In the rows, 128 means zero.
Where one turn sends some rows of the set: a few examples, then the rows asked:
tizi: [132 128 149 124  95 137 158  92 137 124 129 125 136  99 146 124 127 127
 139 105 158 123 105 146  88]
lide: [143 102 123 119 116 148 126 116 150 108 114 142 139 106 128 116 137 137
 164 143 164 127 155  98 116]
Bule: [134 122 118 148 110 103 148 112 112 122 120 125 139  92 136 112 140 160
 149 127 159 113 147  99 123]
repaz: [139 126 103 117 133 130 105 112 155 142  94 121 132 134 132 110 130 152
 155 131 151 115 116 118 111]
Vod: [108 115 159 135 143 123 138 116 145 138 144 104 136 103 142 113 130 143
 179 121 156 133 137 136 113]
Motu: [140 125  97 147 100 120 142  95 156  99 152 120 146 117 156 112 117 165
 140 116 146 110 118 140 105]
vurek: [149 127 129 146 111 129 123  83 151 117  99 150 153 121 186 105 148 147
 147 133 162 125 130 147 126]
nesu: [130 122 145 161 119 145 159 102 134 165 105 130 163 121 130 104 147 143
 141 146 153 135 128 150 112]
ter: [116 121 142 121 112 117 117 133 149 118 127 130 156  93 137 108 121 131
 111 130 176 151 114 128 110]
gofem: [138 129 123 146 123 126 143 109 146 109 123 123 120 152 156 124 132 120
 153 127 177 145 112 151 118]
Kogu: [122 105 162 131 109 138 131 134 153 131 149 136 127 131 163  80 138 136
 113 129 159 125 141 148  91]
Toguv: [103 105 145 114 113 153 136 130 155 126 119 105 128 121 146 105 133 130
 155 139 140 123 121 105 101]
kavi: [143 108 131 135 107 153 122 121 153 125 116  92 153 142 130  86 125 129
 156 146 163 131 103 138 137]
sapa: [140 104 149 148 116 160 129  98 124 143  86 131 150 121 149  91 142 158
 153 142 149 111 140 140  98]
vud: [133 113 123 127 126 127 146 111 154 122 132 144 150  96 118 121 142 130
 162 142 174 139 155 114 134]
gufe: [123 134 120 149  97 155 117 108 137  97 114 131 137 141 151  79 123 137
 133 127 138 129 100 116  90]
nifog: [144  95 136 164 136 142 120 102 145 108 141 107 142 129 163 106 149 126
 125 139 152 126 148 160  93]
Nesim: [118  98 132 155 112 141 129 105 131 116 145 118 156 122 167  87 144 110
 120 152 140 131 144 152 108]
ligez: [141 112 149 132 122 135 121 103 156 118 120 102 152 132 132  79 130 137
 174 143 165 119 121 159 143]
Denap: [119 129 104 123 130 113 118 107 134 154 115 132 157 115 132  95 120 141
 162 128 153 130 117 130 137]
Dus: [137 145 112 141 100 127 159 102 153 149 122 124 129 130 145  82 132 125
 139 114 159  90 135 154 103]
vetid: [116 115 121 166  90 125 139 107 147 112  99 116 144 145 147  95 135 164
 128 128 178 109 125 106 125]
rideg: [129 118 153 113 127 119  94 122 147 101 119 127 142  95 143  99 122 150
 123 129 176 128 135 129  98]
Liloz: [144 107 149 150 101 159 160  89 154 133 124 143 145 129 118  95 136 143
 131 103 149 121 142 139  91]
Nudub: [119 158 133 161 141 115 130  83 137 113 145 113 148 119 135  83 133 162
 139 126 161 135 127 150 110]
Lon: [151 144 119 151 104 145 113 108 140 142 130 129 164 127 159 103 157 156
 125 157 159 137 131 122 130]
Zor: [125  92 149 144 117 133 137 118 134 131 148 112 135 111 175  84 131 148
 120 117 184 138 136 144  97]
gasub: [133 143 155 115 103 148 123  99 114 132 154 110 139  98 134  99 134 153
 135 130 151 105 137 128  91]
niruf: [121 111 143 138 121  95 109 100 140  91 138 125 138 123 111 104 141 130
 113 146 156 114 123 131 117]
Dum: [131  92 135 152 113 110 100 106 121  93 131 121 142 116 127 114 125 126
 126 127 164 126 110 119 112]
kop: [143 131 130 142 102 108 143 127 140 118 112 157 124 118 131 124 146 139
 151 126 140 105 141 106 108]
dor: [137 103 144 150 104 160 148  80 126 136 136 126 157 113 120  78 133 160
 135 110 156 122 155 126 103]
muvu: [151 134 108 156 102 145 128 115 116 149 134 110 136 122 153  75 123 141
 150 111 165  95 142 130 100]
tobe: [123 138 148 176 102 107 115 118 145 125 128 148 152 148 134  96 135 154
 153 120 170 110 142 130 129]
ponap: [138 137 105 142  91 127 124 111 146 105 169 132 152 126 147  96 117 162
 140 126 131 105 131 133 106]
ranem: [120 135 128 123 111 137 114 111 110 110 139 110 133 141 153  76 135 145
 152 160 161 123 148 125 132]

Zor -> ter
vetid -> Lon
Now find these:
gofem -> gufe
Toguv -> gasub
kop -> sapa
Motu -> kavi
Nesim -> niruf
lide -> dor
Dus -> repaz

Where one turn sends some rows of the set: a few examples, then the rows asked:
Ber: [156 127 140 125 138 115 109 106  88 110 136 153 137 129 114 135 148 129
 115 116 135 144 145 118 149 147 134 159 126 141 128 117 118 148 131 131
 128  98 132 150 131 124 111 155 127]
Tuso: [156 122 118 118 130 122  83 134 108 113 129 159 115 108 142  93 132 107
 129 124 105 167 114  90 141 119 159 148 111 154  71 109 119 129 117 112
  94 145 152 124 111 103 114 123 139]
fovu: [116 107 141  91 154 121  93 154  93 131 138 153 141 117 101 102 124 100
 113 115 101 128 158  77 118  96 162 128 101 167 119 104 135 114 123 134
  99 135 134 107 116 115 111 130 162]
neso: [166 119 151 124 137 107  94 109  92 110 149 140 135 135 113 139 136 119
 113 121 137 135 152 131 135 155 124 155 134 149 120 117 128 140 127 122
 123 100 133 145 140 121 122 147 129]
Naza: [157 110 133 107 120 146  84 141  75 142 151 141 127 121 129 154 136 112
 136 139  93 151 148 111 150 135 135 137 134 149 134 110 132 138 152 121
 137 118 145 151 104  89 135 141 152]
Nomiv: [158 104 141 122 155 113 104 164  98 145 128 164 134  91 120 157 130 116
 103 134 123 109 145 132 131 134 128 148 132 147 122 117 161 133 142 137
 107 126 122 120 129 120 100 112 105]
dov: [120 118 150 105 132 116  88 146 112 123 128 144 132 136 108 116 142  93
 117 108 100 113 155 101 111 104 141 130 111 161 126  93 133 122 125 136
  74 130 120 107 135 130 115 114 139]
robu: [113 112 128 105 148 115 107 137 105 119 135 144 132 116 126 116 142  96
 129 105  89 127 162  95 113  97 154 143 103 157 137 105 139 124 128 146
  87 141 116  98 116 125 114 131 155]
Lov: [158  98 133 100 123 167  85 138  71 138 152 155 140 114 124 164 140 112
 123 123 109 151 130 121 140 128 140 136 135 150 127 105 137 153 148 122
 134 120 149 150 113  96 124 129 141]
Tupi: [148  99 148 121 153 107  91 146 107 130 123 148 125  82 115 154 136 112
  88 142 124 118 144 123 125 139 126 145 133 141 115 127 162 115 143 128
  99 123 132 118 122 122 100 122 100]
siv: [123 103 145 111 137 145 108 121  92 161 117 146 118 135  95 141 138 119
 124  98 102 157 121 103 145 131 104 152  93 117  88 115 140 129 136  99
 108 130 132 136  95 101 103 121 167]
renib: [163 119 120 123 118 113  97 112 109 106 140 156 140 118 146 117 142 118
 120 115 105 165 121 109 147 116 150 143 105 147  71 108 142 120 122  98
  89 133 131 114 117 121 122 132 137]
fodog: [148 100 145 140 144 134 108 133  99 140 137 187 132 110 123 126 109  83
 145 142 117 145 140 123 119  94 103 166 146 135 121 117 145 133 155 148
 111 133 144 124 140  94 108 119 140]
kodi: [150  99 151 137 134 129 101 125 107 147 135 174 135 115 125 135  99  89
 140 142 121 140 143 136 111 121 107 149 145 136 117 120 146 135 166 137
 122 133 148 143 139  86 110 111 148]
Zos: [139 135 133  99 142 130 108 158 101 115 119 141 135 132  98  89  99  82
 107 114  93 154 142 109 118 103 123 146 128 133  96 140 137 127 109  98
 144 150 121 150 127 115  95 127 145]
delat: [162 125 136 128 148 111  94 132  97 103 136 145 144 125 110 144 128 139
 113 134 145 145 145 117 130 155 142 146 135 150 121 120 123 140 114 129
 122 104 130 137 137 112 117 153 133]
zamot: [158 117 160 109 174 115  93 149 104 142 127 166 130  86 121 140 122 115
  93 138 123 115 158 130 114 131 120 156 123 140 123 114 166 137 136 127
 114 132 128 116 127 114 100 124 117]
Mukem: [148 122 135 131 117 108 106 114 116 125 133 138 128  99 137 111 134 110
 113 129  99 167 113  99 140 131 140 133 115 153  67 115 121 115 109  88
  94 146 139 126 118 125 117 127 137]
gur: [126 122 137 109 156 136 103 121 100 169 106 152 105 119 114 128 118 105
 126 102  98 155 124  90 151 123 108 154  88 134  98 142 148 117 131 109
 111 112 132 109  97  95 116 127 165]
bulep: [156 110 136 103 120 166  75 134  66 139 140 141 128 123 130 150 140 100
 120 132 105 153 121 113 128 127 121 121 141 147 122 110 129 137 151 125
 140 127 150 151 111  95 129 117 138]
Gom: [119 122 140 107 145 137 118 130  76 167 129 151 110 124 107 128 126 118
 118 102  96 137 136  80 156 131 123 149  80 138  93 127 143 118 124 103
 129 155 115 121 109 102 105 137 157]
Gir: [154 125 126 136 121 103 101 123 113 120 123 155 132 115 134  96 128 109
 117 139  95 161 135 109 146 117 156 134  98 160  87 139 133 108 109  97
 101 149 139 122 115 105 107 133 155]
zisil: [107 118 148  97 158 121  90 141 111 121 131 136 127 116 130 108 139  80
 117  99  89 139 162  79 118 112 140 125 111 160 131  95 116 118 122 126
 105 122 127 115 136 130 108 138 147]
Gutu: [136 135 138 107 126 136 101 162 117 121 106 128 138 136  95 111  92  80
 122 117 110 147 128 115 100  95 123 139 123 139 105 146 130 121 118 109
 137 136 136 131 112 126 104 114 126]
sizu: [127 119 136 100 165 147 110 123  86 157 129 156 115 132 113 121 128 114
 128  96 100 134 128  90 157 119 113 159  94 118  94 122 144 142 124 114
 120 132 129 133  79 107 102 131 163]
fino: [134 125 137 102 137 135 114 160 113 121 108 151 140 144 112 119  97  85
 126 106  95 142 135 126 118  91 127 140 121 114 100 136 133 119 137 122
 141 132 117 152 115 132  89 104 124]
kat: [148 108 153 148 134 133 100 138  97 145 145 179 116 100 115 137 100  84
 133 139 110 142 141 126 130 104 105 150 140 148 107 126 133 148 156 133
 135 147 148 139 138  92 114 109 143]
gefo: [131 133 125  98 144 127 120 163 110 108 104 141 114 121  97 120 112  91
 122 105 102 151 133 121 124 104 129 156 122 124 113 148 112 111 121 109
 140 150 122 128 114 122  93 121 125]

zamot -> kat
bulep -> Ber
Now find these:
sizu -> Mukem
Nomiv -> kodi
siv -> renib
Gir -> fovu
gefo -> gur

Where one turn sends some rows of the set: a few examples, then the rows asked:
fum: [122 136 137 126 129  99 122 169 149 118 154  88]
pes: [ 92 124 130 130 147 103 161 156 144 118 119 130]
fas: [115 104 104 138 145 114 123 118 114 122 139 113]
Lodo: [124 114 129 106 126  86  99 163 143 119 158 114]
Buz: [109 120 124 147 132  85 100 162 114 107 125 119]
Budip: [ 75 116 107 138 124 117 136 146 135 107 137 115]
vuv: [124  95 119 127 165 115 143 163 160  95 140  98]
reger: [ 90  84 116 120 169 110 144 151 134 135 127 116]
livul: [128 111 133 100 150  93 131 154 160 140 142 131]
piner: [ 89 111  92 114 127 102 114 153 141 124 140  83]
Dar: [135 130 133 105 145  89 141 153 129 115 120 130]
tas: [126 105 130 153 137  94 132 158 147  96 150  93]
Pumi: [ 91  97 132 132 135  84 105 163 154  97 150  98]
komop: [115 128 109 104 161 109 131 137 127 110 119  79]
Bupun: [111 101 109 141 138 100 125 120 109 109 138 103]
Tarev: [ 98  91 126 105 163  87 100 145 144 131 142  90]
meza: [109 140 107 107 148  96 118 178 126 138 134 117]
Nofeb: [ 96  98 141 130 167  95 123 160 133 104 106  92]
Vetez: [ 93 110 115 117 138 103 137 158 167  93 126  84]
Bubu: [112 125 113 120 129 121 147 132 147  89 136 110]
Volu: [115 108 135 130 150 110 147 126 151 116 145 138]
Los: [ 79 111 109 143 124 117 138 154 129 106 136 112]
dori: [ 94 125 126 131 155 103 162 160 138 111 118 128]
vufu: [139 131 127 108 150  91 137 148 128 112 116 132]
gedi: [106 118 120 142 132  88 101 152 115 114 129 135]
nid: [130  98 141 112 153  81 106 139 121 108 140 121]
diga: [ 88 108  92 107 130 105 112 148 144 116 139  86]
Ginel: [111 115 145 125 142 114 116 167 169 141 137 108]
lof: [107 137  96  97 152 104 127 163 127 133 135 121]
Bopug: [130 125 106 115 160 124 121 144 159 102 148 116]
kibe: [111 134 116  98 150  95 127 146 123 111 120  78]
teda: [ 94  92 118 126 166 113 134 157 133 149 134 124]
zeg: [101  85 122 105 162  83 102 144 146 121 140  92]
Nirev: [ 89  97 146 123 160  90 120 166 136 119 106 104]
mato: [119 113 123 140 144 118 105 137 164 123 145 130]
siki: [130  96 142 113 154  89 101 136 121 114 137 123]

siki -> vufu
livul -> Volu
Dar -> pes
Now find these:
lof -> reger
vuv -> tas
Nofeb -> Buz

